Rotation paths and how fast each direction turns (deg/step)
Each turn is a multiple of 5 degrees from 10 to 175, or 0.
Each row of a path follows its step; steps can be skipped.
Path 1:
step 0: [ 14.9 -24.0  18.0 -15.1   1.3  22.7  -1.9  28.0 -26.0  39.8  -2.4  -3.0
  -2.4  19.9 -16.0  14.6 -22.4 -18.2  32.6 -32.1  18.3  -3.2  16.3  -9.9
  36.9   3.4 -10.3 -10.5  22.7 -24.3  15.8  32.3]
step 1: [ 22.5 -20.0  -7.5  33.7   6.3  -3.4 -10.1  36.2  30.9  18.6  -2.1   2.0
  -3.0  15.7   2.5  14.8   3.1   2.9  20.5 -24.7  42.3 -30.7 -28.6  -0.6
  11.1  15.2  -1.4 -29.0  19.5  28.5 -22.1 -15.4]
step 2: [-17.7  -7.5  -1.2  16.9  17.7 -30.7  -1.9   3.6  14.7  15.1   8.2  12.4
   4.9  39.5   2.2 -42.5 -32.5  -0.5  -6.1  23.1  31.1  -7.6 -34.6   8.5
  47.4  -3.6  20.9   0.5  20.3 -13.1   4.4   1.5]
step 3: [  6.8  -9.2 -27.4  10.9  -7.5  -7.7  -4.2 -36.6   5.8  41.3 -44.1  -2.9
 -11.8  24.2  -6.9   2.4   7.4  24.1  -6.2  13.1 -14.3   3.3  -4.3  31.6
  33.4  26.2  26.6 -26.7   1.0 -32.4 -22.8 -13.3]
step 4: [ -4.7 -13.0 -14.2   5.3  16.0 -24.2  43.9 -20.5   1.5  10.1 -18.0  40.5
 -26.2 -40.7 -35.1  14.3   4.2 -22.3   0.6  15.9   9.4  20.7 -21.4  33.0
  20.0  -6.0 -15.5  -0.9   8.4   0.0 -17.1  -5.7]
step 5: [-11.4   3.1  11.6  26.7 -21.7 -24.9  29.2 -27.7  31.3  -2.2  24.7  -1.0
  23.6 -14.4  -8.9  -3.6   3.0 -29.6  11.2  -1.6 -14.6  12.6 -16.8  -0.6
 -14.6  32.8  -9.1  15.5 -14.6 -36.4 -39.0 -31.3]
step 6: [  5.3  17.9  21.8  14.6  -1.9 -12.9  25.8 -19.2  -7.9  -4.5  16.5 -21.2
   6.1  -8.3 -26.6  -4.8 -16.6  21.0  41.1  13.0 -13.2  41.5  39.7   4.0
 -10.7 -22.5  12.8   9.0  33.6 -19.6 -22.6   5.7]
step 7: [ 28.5  16.3  30.5 -14.6 -25.1   4.5  17.1  19.7   2.5   2.4 -50.0 -13.4
  31.7 -47.0  10.8  -9.6  -4.0 -21.9  33.0  -2.9  12.1   1.2  23.5  12.2
 -23.3  13.4  17.0  -6.5  15.9  -0.4 -11.6  -5.3]
step 8: [  2.6  -1.9  31.7 -22.8   5.9 -29.8   0.0  27.2  30.7   0.3  -2.7  11.0
  34.7  13.9 -18.6  -0.8 -10.7 -21.6  12.3  19.6 -24.2 -23.5  15.2  -2.1
 -24.7 -13.3 -17.5   1.1  36.8  38.8  10.7 -25.5]
step 9: [ 36.5   8.7  12.4 -43.4   1.0 -10.5  -3.4 -19.6   3.4 -21.0 -17.5  -4.4
  41.9  41.7  15.8   5.5 -10.5  -6.9   0.3 -19.4 -13.2 -22.9  -8.9 -24.9
  15.8 -17.1  -3.2  -9.9  28.3 -34.6   8.5   2.0]
Directions:
[ -1.3   5.2  11.0  -6.7  -9.0  -5.5  -5.3  10.0  -3.9 -10.1  -5.7   5.7
  17.8  -3.3  -5.9  10.0  -3.5  10.5   5.9  -6.0  -2.4  -9.3  10.1  -6.0
   2.3  -8.4  -2.4   4.9  -7.9   1.8   5.4  -3.1] : 35
[ -1.8   4.9   1.9   0.6   7.8   0.4  -8.8   0.1 -15.6  -4.4  -2.0   0.0
  -1.4  19.1  -3.6   2.4 -10.7  -4.8  -2.2  -1.8  -8.9  11.2   2.1  -5.9
   0.0   7.7   8.1   9.6   2.6  -6.8  -5.1 -14.4] : 115
[  5.1  -2.3   4.1  -7.5   4.9  -1.7   8.5  -4.4 -17.1  -8.1  -0.8   3.0
  -1.8  -9.8   1.5  -3.5  -3.5   2.0   3.8   7.5  12.1   1.6 -19.1 -12.5
   2.5  -9.1   3.2   1.5   6.6  -5.2   8.7  -1.5] : 155
[-14.6   1.2   1.3   4.3  -0.2  -6.7   2.3   5.0  -1.9   5.1  17.2   1.6
  17.4   4.8   4.7  -5.3  16.3  -7.8  -5.8   9.6   2.6  -3.3  -2.3  -1.2
  -1.2  -0.2  -0.7   2.0   3.1  -1.3   6.4 -12.7] : 115
[  5.3  -3.4 -17.7 -13.8  -9.0  -7.4  -1.1   2.8   4.3  -0.1  -3.8  -2.0
   2.9   6.1  -3.8   4.6  -1.7  -8.2   3.3  13.1  -2.8   0.3  -4.0   6.9
  -2.6  -3.7  19.8   4.1  -5.5   7.3   8.1   1.5] : 70
[  1.9   4.3   5.9  -9.7 -15.9  16.4  -0.2   0.5   4.5  -5.7  -3.0   0.9
   3.6   9.0   1.1  -3.7   4.8  -9.3   1.1   7.8  -0.3  11.8   1.2 -12.8
  -1.0  -2.8  -8.9  -4.6  10.2  10.9  -6.4   4.0] : 35
